One turn moves every row onto another: examples first, then more rows asked
Dit: [ 1.09 -1.84 -0.76  0.05 -2.52 -2.41 -0.95 -1.50  1.38 -0.28  1.23  0.86
 -2.14 -4.46 -0.73 -1.39  1.00  1.37 -1.21 -2.03]
vekip: [-0.22  0.08 -1.50 -0.66  0.65  0.61 -2.80 -0.29 -0.16  0.29 -0.95  3.34
 -0.88  1.07 -3.10  0.77 -1.62 -1.11  0.46  0.11]
zag: [ 0.67  0.67 -2.32 -0.95  1.61  0.80 -2.71  1.11 -0.08  1.26 -1.29  2.56
 -1.22  0.52 -1.89  1.12 -1.98 -1.03  1.15  0.45]
pedat: [ 1.74 -0.01  2.96 -1.10 -1.56  1.62 -2.52 -1.33  0.00  0.22 -1.51 -0.67
 -1.54 -2.59  0.52 -1.78  1.81 -2.80 -0.25 -1.33]
zuli: [ 0.32  1.16  0.13 -0.79 -1.19  2.10 -2.25 -0.59  0.94 -0.01  1.01 -3.16
 -0.99 -1.14  1.65 -0.29  1.35 -3.68 -0.68  0.90]
nizu: [ 0.55  0.21 -1.39  0.75 -0.07  0.60 -2.13  0.86  0.63  1.75  0.01  3.54
  0.04  0.29 -2.62  0.93 -2.03  1.27  2.24  0.47]
Sebe: [ 1.05 -0.54  2.24  0.20 -3.14  2.04 -0.74 -1.23  3.02  2.21  0.78 -1.16
 -0.98 -0.83  1.11 -0.31  2.77  1.14 -0.11  0.91]
Vam: [ 3.93  0.06 -1.41  0.68  0.52 -1.21  1.60 -0.45  0.40  2.04  2.46 -1.87
 -1.13  0.15 -2.14  0.15  1.43  1.86 -1.88 -0.63]
kivig: [ 4.55  1.08 -1.28 -1.37  2.99 -1.40 -1.03  0.18 -1.70  0.36 -1.30 -1.43
  0.05 -1.62  0.89 -1.62  0.66 -0.50 -0.03  0.77]
gobe: [ 0.49 -0.03 -1.69  0.24  0.03  1.03 -0.99  0.91  0.86  2.33  0.23  2.83
 -1.22  1.48 -3.08  1.68 -1.59  1.25  0.80  0.10]
Kifus: [ 1.65  0.60  2.11  1.51 -1.62 -0.73  2.10 -0.11 -1.11  3.70  0.48  1.28
  0.46 -0.96 -1.37  0.44  0.20  1.16  0.13 -2.53]
Pefel: [-0.58 -0.52 -0.31 -2.77 -1.07  0.48  1.36 -0.19 -1.35 -1.08 -1.23 -0.77
 -1.36 -0.46  1.51 -1.80  1.19  1.81 -2.44  0.36]
sata: [ 1.21  0.23  0.14 -2.11  1.13 -2.03 -2.01 -2.06  0.32  2.48 -2.96  1.44
 -1.07 -0.99  1.34  0.52  1.79 -2.56 -1.20 -0.08]
vobiv: [ 2.00  0.81  1.88  1.90 -2.89  2.00 -0.52  0.60  0.90  1.77  2.47 -2.09
 -0.34 -2.99  0.16 -0.72  0.41 -0.50  1.25 -1.28]
Kivu: [-0.20  0.72 -0.62 -0.97 -1.09  0.05  0.41  0.98 -2.80 -2.09  0.20 -1.06
  0.64 -2.98  1.66 -2.62 -0.82  0.64 -0.01 -0.15]
Poma: [-0.30  1.64 -1.32  0.23  0.19 -1.89 -1.89 -1.53 -1.22  0.35  1.25 -0.21
  0.76 -1.55 -0.53  0.63 -0.46 -4.97 -0.82 -1.03]
Lus: [-0.43  1.05 -0.26  1.15 -1.45 -0.76  0.70 -0.60  1.31  3.22  1.61  0.39
  2.41  0.36  1.49  1.13  0.81  1.52  0.82  2.32]
lapu: [ 1.42 -0.04 -0.56 -0.90  0.43 -1.33 -0.93 -3.24 -1.38 -2.35  0.80 -0.51
  1.15  0.88 -2.17 -1.50  1.70 -1.07 -2.46  0.56]
sazi: [ 3.39 -0.32 -0.25  1.38 -0.34 -2.40 -1.38 -1.87  0.87  0.18  1.49  0.68
  2.48 -2.11 -0.69 -1.72  1.33  2.67  1.44  1.54]
rif: [ 0.96 -0.53 -3.44 -0.33 -1.20 -1.92 -0.85  0.19  2.37  0.82  2.24 -1.39
 -2.36 -3.79  1.58 -0.06  0.68  1.05 -1.01  0.30]

lapu goes to Vam
gobe goes to zag
And these:
vobiv goes to pedat
rif goes to Kivu
sata goes to Lus

One turn moves every row onto another: examples first, then more rows asked
Matu: [ 0.48 -0.50 -0.84 -1.13  0.62 -2.89  1.72 -1.20  1.09  0.59 -0.51 -2.47
  3.30 -0.72 -0.44]
komo: [ 0.26  0.13  0.69  2.19  0.83  1.37  2.94  1.71  0.91  0.63 -0.10 -0.56
  1.92 -1.42  1.37]
sib: [-1.17 -0.26 -1.19  1.43 -0.24 -1.91 -0.39  1.86  2.09 -0.75 -0.97  0.99
  2.44 -2.23  0.90]
famos: [-2.06 -2.93  0.13 -0.72 -1.06  0.17 -2.74 -1.60 -0.30  0.88  0.46 -1.09
  1.10 -0.54  2.59]
zesis: [ 2.85 -1.40  0.74 -1.63  0.78  0.47  0.16 -1.19  0.26 -1.17 -1.01  2.29
 -1.07  1.81 -0.06]
tiket: [-2.53 -0.57  1.02 -3.29 -0.07  0.35 -0.61 -1.80 -1.24  0.61 -0.78 -1.36
  1.15 -0.11  3.09]
Las: [-1.12  1.14  2.23  1.91  0.13  1.40  0.34 -0.26 -0.25  2.91 -1.03 -0.77
  3.66  0.40 -1.16]
fuf: [-1.99  1.59 -1.83  3.37  1.61  2.69 -0.20 -0.59 -0.03  0.16 -0.93 -0.42
  1.54  0.02 -0.05]
fibam: [-0.55  0.37 -3.26  2.09  1.14  0.57 -1.23  0.24  1.88  1.45  0.70  2.61
 -0.96 -0.61  0.02]
bov: [-0.02  1.80 -0.70  1.11  0.45  0.45 -1.33  1.17  1.35 -0.98 -1.86  0.06
 -2.56  0.82 -1.94]
Kesa: [-0.69  1.62  0.36 -0.46  2.19  1.56  1.01 -0.65  0.70  3.66  1.56  2.74
  0.10  0.53 -1.67]
bes: [ 2.01 -2.78  1.64  0.11 -0.38 -0.30 -2.47 -1.88 -0.35 -0.07  0.10  3.24
  0.06  0.82 -1.58]
Tif: [ 0.22 -1.27  0.25 -2.13  0.98 -0.02  1.04 -1.43 -2.48 -3.01 -0.43  2.10
  0.28  1.05 -0.17]
viti: [-1.43  3.03  2.73 -0.21  2.35 -1.13 -0.72 -1.30 -0.19  0.57 -2.60 -0.22
  0.22 -0.97 -1.62]
lumob: [-0.62  1.48  0.23 -1.98  1.93  0.30  0.35 -2.56  0.36  1.68 -0.64 -0.76
  2.86  1.88 -3.17]
Kod: [-1.89 -1.64  0.41 -3.20  1.95  2.74  0.16 -2.52 -0.51  0.18  0.79 -1.08
 -0.11  0.03  1.75]
Nefu: [-1.45 -1.87  0.30 -2.16 -0.31  3.70 -1.08 -0.18  0.35  0.42  0.94  0.36
 -1.07  1.01  1.54]
bugo: [-0.43 -2.77  1.10 -1.13 -0.53  1.93 -2.26 -0.28  1.47  1.94  0.45  0.50
 -0.83 -0.54  3.09]
zagig: [-0.33  0.90 -0.68  2.64  2.15  0.77  1.91 -1.83 -0.91  3.86  0.76 -0.81
  0.62 -0.29  0.70]
rizul: [-0.89  0.40  0.20  0.52  3.16 -0.38  1.96 -0.33 -0.89  0.36  1.98 -0.18
 -2.13 -1.38 -2.55]
raf: [-0.40  0.40 -0.79  0.81 -0.25 -3.14 -1.12 -0.72 -1.22  0.66  0.14 -2.86
 -0.76  0.37 -2.38]
Guf: [-0.02 -0.61 -0.20 -0.98  1.70 -1.98 -0.73 -3.52 -2.29 -1.20 -1.75  2.47
  0.10 -0.47  1.36]
gud: [ 1.69 -0.61 -0.96  2.79  0.31  1.00  0.52 -1.40  1.30  1.19 -0.23 -3.56
  2.00  0.91 -0.89]
Ligib: [ 0.57 -0.69  3.17  1.53  1.10 -2.16 -0.32  1.01  1.48  0.36 -0.01  0.25
 -0.01 -3.05 -1.43]
zun: [ 0.58 -1.05  0.48 -0.39 -1.17 -2.57 -1.62 -1.68 -2.65  0.82 -0.53  2.67
 -0.14  0.74  0.94]

rizul goes to bov
gud goes to Las
fibam goes to sib
And these:
tiket goes to Kod
bes goes to zun

